In the data rows, the value 128 means zero.
Here are some points, one per row:
  128  133  114  151  111  132  123  93  105  173  119  194  63  57  80  255  21  114  130  125  122  145  92  103  107  170  154  153  119  133  130  116  157  141  165  97  105  116  141  141  157  141  139  133  152  92  94
  125  111  116  118  171  106  62  100  115  126  104  112  88  148  111  93  143  125  144  141  151  129  108  176  116  120  107  100  127  130  120  120  123  120  139  124  132  193  189  116  148  113  82  162  117  91  105
  126  87  131  119  138  129  148  143  133  152  163  139  176  180  132  104  71  110  121  138  116  156  107  117  131  153  145  75  142  150  140  135  121  173  93  111  103  181  113  139  125  90  122  143  128  130  145
  123  138  134  120  121  170  173  159  166  101  142  114  92  147  105  138  145  101  102  140  113  120  89  116  145  167  69  151  137  134  143  116  101  146  136  119  137  151  156  131  153  139  128  116  91  114  134
  135  110  131  134  172  126  139  129  123  125  0  49  185  171  255  228  136  114  111  132  113  114  139  136  124  130  136  125  145  140  156  103  98  116  95  94  138  99  150  154  120  134  158  142  176  28  70
  109  140  91  147  116  102  130  89  177  146  144  101  125  99  119  141  161  112  162  105  115  151  129  197  157  113  122  110  127  133  156  119  145  129  147  119  124  120  146  115  114  92  148  149  145  156  105
  137  159  132  139  137  103  123  150  176  135  115  129  81  145  121  129  146  124  103  140  134  156  128  134  147  153  118  132  141  88  106  109  157  115  125  135  104  174  110  126  150  89  174  132  177  150  148
  172  107  122  134  115  107  94  163  115  175  147  114  126  196  102  122  117  120  100  100  89  99  94  129  167  94  141  125  95  134  116  153  145  105  106  111  145  91  114  137  131  166  107  155  113  125  137
  102  120  122  124  110  135  143  128  133  131  145  137  92  111  116  153  79  141  140  132  122  141  89  127  129  125  120  132  129  151  125  148  104  101  75  95  97  121  243  159  118  124  127  147  153  154  113
  157  113  97  104  121  147  124  103  115  128  152  118  120  117  130  129  139  131  117  100  153  123  156  114  137  127  108  92  140  136  128  164  141  87  148  109  120  135  138  114  119  101  205  128  85  76  123
  150  134  120  158  127  118  145  131  141  101  90  88  109  166  177  147  137  149  110  98  163  137  69  96  121  147  148  110  95  127  82  106  130  132  116  179  142  110  111  144  118  64  106  95  100  129  136
  140  168  105  127  143  114  153  150  133  110  105  143  140  87  135  105  111  146  130  118  132  193  104  109  136  66  157  161  140  160  141  176  116  122  134  109  148  134  165  115  118  86  129  117  108  137  159
  141  139  130  123  142  118  132  79  149  148  148  98  193  169  89  102  135  115  123  128  126  131  113  78  158  156  126  151  139  129  100  145  103  153  148  119  118  117  162  71  117  120  168  105  131  121  103
  130  158  145  124  118  103  128  142  125  138  137  109  129  90  146  104  113  117  110  125  131  104  154  147  127  149  109  143  118  175  124  160  161  178  106  113  104  197  121  110  162  95  114  94  124  100  112
  125  138  173  113  128  114  103  109  144  103  200  106  159  88  136  188  108  146  117  90  98  130  92  134  76  112  105  81  123  135  119  111  113  143  132  127  133  116  121  139  158  133  128  132  152  133  157
  139  118  154  102  131  122  149  157  150  125  109  133  118  135  102  128  149  122  148  149  115  176  103  121  106  130  81  94  134  96  138  151  132  86  137  122  153  124  98  126  106  138  121  135  127  127  118
  144  87  161  143  126  130  157  109  139  147  127  111  135  111  109  119  146  136  141  108  148  126  132  137  137  175  164  139  133  112  127  155  108  135  114  140  119  135  120  94  130  124  122  189  140  141  128
  141  130  123  180  156  146  84  144  101  79  193  135  155  138  145  158  149  94  150  144  134  149  124  145  108  119  121  143  107  105  119  148  140  147  102  150  129  93  124  162  111  139  157  129  113  142  122
  166  152  112  168  167  142  145  117  118  110  127  114  102  147  133  136  124  167  103  111  138  103  136  145  123  116  110  125  141  135  147  138  119  144  153  176  59  117  108  120  108  176  105  154  100  178  100
  148  126  143  104  107  111  130  110  130  122  110  128  118  122  115  110  131  111  122  89  191  122  159  116  110  128  134  162  124  128  119  130  106  113  85  119  132  158  110  170  99  128  156  144  145  158  138
  123  163  159  130  135  79  137  146  125  141  185  98  102  137  140  131  141  155  155  124  102  102  137  112  140  141  185  133  133  115  171  82  137  114  121  120  121  139  162  116  147  126  123  105  86  108  125
  130  136  142  126  27  132  130  153  95  127  96  107  158  140  153  139  141  147  83  117  120  141  132  182  133  165  127  149  124  109  117  143  118  134  148  119  120  134  160  109  117  125  133  116  129  147  133
  127  134  134  155  129  163  113  133  95  127  140  117  153  142  118  112  153  185  148  141  161  110  147  117  144  142  101  128  153  151  129  90  165  124  101  83  124  124  136  163  130  129  177  132  139  172  116
  117  134  125  114  144  125  154  171  101  131  109  129  91  115  109  88  113  131  117  113  156  108  148  172  66  96  114  119  120  131  128  128  130  131  113  118  129  124  133  87  138  105  198  179  148  94  109
  114  146  134  105  135  141  161  94  135  142  119  153  155  100  104  103  152  144  130  102  117  107  123  145  126  144  146  119  139  124  132  155  124  145  123  175  152  102  92  195  130  120  110  114  115  95  90
  128  102  162  142  126  139  110  152  113  142  146  83  118  77  103  102  132  130  106  137  125  136  129  104  149  116  121  156  122  95  134  104  93  149  136  107  129  48  90  138  125  87  92  136  89  106  87
  141  142  112  151  105  153  138  109  98  121  139  144  172  125  127  131  161  128  149  150  146  127  120  139  97  111  140  110  130  63  143  160  164  139  114  120  150  182  161  110  157  106  122  144  118  95  121
  124  109  124  114  115  125  125  99  110  82  145  154  92  140  156  109  131  163  159  109  67  113  144  105  147  143  114  111  147  122  118  143  99  118  116  114  148  116  103  103  152  77  113  120  178  152  111
  138  153  127  86  133  186  126  87  122  117  100  133  76  116  158  186  111  118  130  175  203  83  146  198  194  71  133  84  110  118  158  120  137  133  117  102  128  118  80  113  139  113  112  110  80  183  197
  120  96  114  124  120  99  150  149  135  93  108  132  154  169  88  202  166  155  124  163  159  103  225  174  128  88  128  108  137  166  94  107  128  138  120  168  164  141  107  91  126  115  104  108  80  167  134
  114  141  122  119  105  159  96  141  143  148  168  146  122  143  155  122  139  120  142  89  143  120  170  141  162  77  138  123  119  116  103  93  108  107  159  113  125  190  153  150  116  127  147  136  132  76  80
  107  104  146  166  117  134  108  120  122  204  85  110  115  109  117  148  87  181  157  129  92  143  111  125  104  102  100  179  131  122  151  138  141  112  138  170  125  139  97  143  137  117  121  82  105  129  206
  92  161  121  107  138  114  128  153  96  116  89  148  147  157  102  115  121  115  158  135  108  115  89  121  133  111  130  120  105  119  112  147  102  117  146  109  96  150  73  124  135  127  156  112  108  172  55
  143  78  127  152  127  95  130  99  133  115  120  157  93  97  177  119  120  109  131  122  89  93  132  115  103  102  123  165  119  125  130  160  113  156  178  106  107  136  142  159  130  163  132  114  126  164  145
  114  123  168  100  107  118  109  103  175  125  90  177  147  124  122  110  133  131  137  146  110  110  124  97  133  90  108  144  111  131  104  129  167  163  96  135  109  104  157  110  114  111  125  138  98  132  96
  105  107  135  92  158  114  133  109  130  128  171  99  119  166  123  139  116  127  142  121  131  171  129  168  126  130  137  165  151  100  122  163  118  130  99  144  99  96  101  153  127  190  126  87  108  115  120
  125  96  160  126  156  103  84  165  138  83  111  153  130  87  117  102  124  149  84  124  156  148  128  128  171  143  172  96  143  114  139  141  136  143  130  121  140  112  129  113  118  163  150  84  143  128  120
  126  123  121  163  123  125  115  129  139  173  133  155  110  105  182  145  82  108  175  151  123  151  153  132  107  216  130  130  115  133  137  144  131  103  135  106  127  115  101  117  129  114  97  104  101  186  107
  116  101  125  131  135  116  167  178  124  137  147  140  208  85  156  131  135  120  130  118  182  119  128  145  152  109  98  94  146  118  107  114  117  97  161  125  114  130  125  125  125  139  98  129  101  132  137
  90  140  158  158  155  115  165  97  114  113  134  212  117  181  139  103  145  143  95  115  149  140  138  138  140  155  109  144  116  135  119  131  144  101  134  106  153  79  127  142  130  167  113  140  97  85  151
  124  135  93  109  139  124  106  127  98  115  139  109  130  104  127  119  79  116  136  121  100  144  124  151  173  184  93  153  112  147  131  123  134  146  115  167  188  114  122  120  118  145  134  124  141  121  148
  136  129  144  111  134  133  142  101  108  108  149  104  158  110  118  109  193  97  119  128  124  182  117  109  119  120  141  197  114  169  114  109  153  76  108  104  88  147  97  89  140  125  90  125  171  115  128
  175  140  143  102  132  89  129  120  125  122  120  144  169  106  138  97  106  126  171  156  150  110  87  133  139  144  126  157  125  131  119  88  117  127  166  158  136  114  123  155  142  148  149  171  121  128  157
  152  104  131  124  91  126  167  131  122  83  156  144  108  164  150  116  112  137  131  153  75  160  118  135  150  99  163  148  149  137  130  110  150  130  142  149  124  146  108  116  139  120  153  150  131  105  137
  114  125  109  123  135  118  132  141  153  113  152  107  142  110  121  111  120  115  90  151  123  87  122  125  105  152  157  165  130  119  131  153  157  93  129  168  177  96  121  180  140  154  105  147  114  151  78
  142  129  105  126  93  123  89  108  129  108  117  164  145  128  108  101  143  115  127  145  131  95  91  128  88  172  130  112  148  135  144  105  93  85  106  158  85  97  128  114  119  135  127  92  113  94  162
  77  130  138  123  157  138  160  111  109  117  126  77  128  117  120  101  101  99  115  138  80  86  133  130  115  133  155  102  125  109  85  118  162  106  147  117  119  138  167  111  81  95  147  130  138  151  185
  105  116  107  135  123  124  119  131  109  157  104  152  122  129  108  143  159  99  146  99  140  111  83  108  163  108  115  151  159  99  130  131  157  159  135  118  112  124  143  141  163  124  101  117  189  133  164
  122  123  159  163  114  166  120  124  124  120  103  116  92  119  155  118  85  81  149  99  165  122  146  109  133  89  125  97  177  145  130  102  146  118  110  193  178  133  111  83  139  177  123  118  89  176  108
  123  92  105  85  145  152  133  131  93  129  130  142  133  128  130  119  147  149  122  117  130  178  125  124  127  150  133  131  99  124  137  78  124  153  156  167  111  138  152  136  120  130  111  117  140  160  100
  143  121  128  135  134  98  163  123  92  155  145  122  88  91  119  148  204  114  129  149  119  110  115  90  133  121  122  109  112  132  131  117  75  136  96  119  165  169  139  139  107  142  142  112  139  147  140
  85  103  110  128  128  137  109  135  144  122  157  101  106  127  151  127  149  143  122  181  187  112  154  89  150  116  132  112  107  163  125  177  111  117  160  152  111  134  125  119  160  120  160  157  165  85  149
  146  126  148  145  136  191  111  151  138  156  118  143  106  116  113  107  181  125  138  160  92  120  110  184  117  121  167  122  140  172  96  131  108  138  145  145  142  94  107  156  113  162  132  119  126  118  122
  173  130  114  140  129  142  185  132  124  118  143  124  137  141  98  94  79  115  134  156  166  82  177  160  137  55  96  76  102  123  152  117  137  93  128  143  119  110  162  134  119  126  130  87  229  72  67
  124  132  111  134  107  107  129  141  121  97  112  102  97  153  95  98  123  95  156  122  135  159  191  107  102  132  126  109  139  120  123  103  126  180  141  116  117  72  99  170  94  148  101  141  94  80  159
  98  167  103  135  92  123  118  98  136  128  114  92  146  137  111  107  90  149  112  145  130  160  131  100  107  103  144  128  121  108  120  119  87  127  124  120  138  114  118  139  182  183  114  137  136  155  132
  109  131  126  109  97  132  130  161  138  98  111  110  129  112  116  139  156  147  176  103  114  107  112  82  131  156  134  108  97  131  162  148  188  129  130  147  110  115  109  134  101  194  110  144  118  120  133
  117  129  130  86  133  128  121  158  133  175  162  154  126  185  153  134  148  106  123  118  145  120  134  113  79  118  136  168  127  130  174  120  129  144  151  142  148  93  154  100  135  86  150  126  154  174  145
  143  121  157  122  149  156  92  113  138  95  115  126  145  146  94  128  86  141  123  122  117  126  162  108  133  140  132  170  110  111  147  137  112  104  150  115  152  202  141  123  102  99  109  126  128  130  148
  141  163  162  120  113  118  114  114  113  149  137  111  130  170  123  128  142  128  113  143  144  151  129  112  109  143  123  93  158  156  125  166  152  135  186  102  157  129  128  144  105  125  92  129  164  151  125
  119  122  92  129  123  127  125  89  150  196  136  134  121  107  155  109  127  160  86  145  102  148  108  118  117  132  115  116  118  113  133  97  155  145  97  114  151  128  96  111  102  180  128  118  106  132  124
  153  157  88  99  146  145  118  161  146  150  149  145  101  94  156  154  94  158  146  135  112  107  131  107  102  140  129  165  163  101  78  132  133  143  105  105  126  127  128  108  109  143  83  127  144  110  146
  119  177  135  144  134  129  98  136  108  144  126  171  137  100  132  154  137  102  76  146  89  130  182  120  161  106  109  97  141  126  145  128  107  112  105  205  101  121  117  138  109  126  113  160  115  125  141
  162  134  120  118  153  139  136  148  152  140  90  142  159  131  102  94  163  117  135  98  82  170  185  103  115  157  148  94  98  128  115  130  122  132  121  104  111  124  181  128  201  128  141  125  137  151  175
  94  148  131  160  123  127  127  138  161  122  140  165  150  153  120  122  123  137  143  111  149  124  105  140  124  134  138  137  100  132  133  126  84  153  119  117  142  142  101  92  85  133  120  129  161  101  156
  115  105  88  148  139  142  117  131  154  89  116  131  157  131  124  135  137  121  93  114  105  108  107  128  105  121  130  151  152  147  157  87  132  125  136  75  137  166  105  123  139  88  136  128  127  140  132
Along one direction, these points spread out more than along any other. For each point below, how far along it does it lie, from 0 to 99? The average is 50, and the first point in the table lies past the average. One standard deviation of the points above along it is 16.
  107  104  146  166  117  134  108  120  122  204  85  110  115  109  117  148  87  181  157  129  92  143  111  125  104  102  100  179  131  122  151  138  141  112  138  170  125  139  97  143  137  117  121  82  105  129  206 85
  175  140  143  102  132  89  129  120  125  122  120  144  169  106  138  97  106  126  171  156  150  110  87  133  139  144  126  157  125  131  119  88  117  127  166  158  136  114  123  155  142  148  149  171  121  128  157 59
  90  140  158  158  155  115  165  97  114  113  134  212  117  181  139  103  145  143  95  115  149  140  138  138  140  155  109  144  116  135  119  131  144  101  134  106  153  79  127  142  130  167  113  140  97  85  151 55
  120  96  114  124  120  99  150  149  135  93  108  132  154  169  88  202  166  155  124  163  159  103  225  174  128  88  128  108  137  166  94  107  128  138  120  168  164  141  107  91  126  115  104  108  80  167  134 21
  114  141  122  119  105  159  96  141  143  148  168  146  122  143  155  122  139  120  142  89  143  120  170  141  162  77  138  123  119  116  103  93  108  107  159  113  125  190  153  150  116  127  147  136  132  76  80 21
  98  167  103  135  92  123  118  98  136  128  114  92  146  137  111  107  90  149  112  145  130  160  131  100  107  103  144  128  121  108  120  119  87  127  124  120  138  114  118  139  182  183  114  137  136  155  132 62
  115  105  88  148  139  142  117  131  154  89  116  131  157  131  124  135  137  121  93  114  105  108  107  128  105  121  130  151  152  147  157  87  132  125  136  75  137  166  105  123  139  88  136  128  127  140  132 43
  126  123  121  163  123  125  115  129  139  173  133  155  110  105  182  145  82  108  175  151  123  151  153  132  107  216  130  130  115  133  137  144  131  103  135  106  127  115  101  117  129  114  97  104  101  186  107 83
  77  130  138  123  157  138  160  111  109  117  126  77  128  117  120  101  101  99  115  138  80  86  133  130  115  133  155  102  125  109  85  118  162  106  147  117  119  138  167  111  81  95  147  130  138  151  185 43
  105  116  107  135  123  124  119  131  109  157  104  152  122  129  108  143  159  99  146  99  140  111  83  108  163  108  115  151  159  99  130  131  157  159  135  118  112  124  143  141  163  124  101  117  189  133  164 59
  146  126  148  145  136  191  111  151  138  156  118  143  106  116  113  107  181  125  138  160  92  120  110  184  117  121  167  122  140  172  96  131  108  138  145  145  142  94  107  156  113  162  132  119  126  118  122 56
  141  142  112  151  105  153  138  109  98  121  139  144  172  125  127  131  161  128  149  150  146  127  120  139  97  111  140  110  130  63  143  160  164  139  114  120  150  182  161  110  157  106  122  144  118  95  121 33
  152  104  131  124  91  126  167  131  122  83  156  144  108  164  150  116  112  137  131  153  75  160  118  135  150  99  163  148  149  137  130  110  150  130  142  149  124  146  108  116  139  120  153  150  131  105  137 47
  92  161  121  107  138  114  128  153  96  116  89  148  147  157  102  115  121  115  158  135  108  115  89  121  133  111  130  120  105  119  112  147  102  117  146  109  96  150  73  124  135  127  156  112  108  172  55 49
  125  111  116  118  171  106  62  100  115  126  104  112  88  148  111  93  143  125  144  141  151  129  108  176  116  120  107  100  127  130  120  120  123  120  139  124  132  193  189  116  148  113  82  162  117  91  105 30
  109  140  91  147  116  102  130  89  177  146  144  101  125  99  119  141  161  112  162  105  115  151  129  197  157  113  122  110  127  133  156  119  145  129  147  119  124  120  146  115  114  92  148  149  145  156  105 41
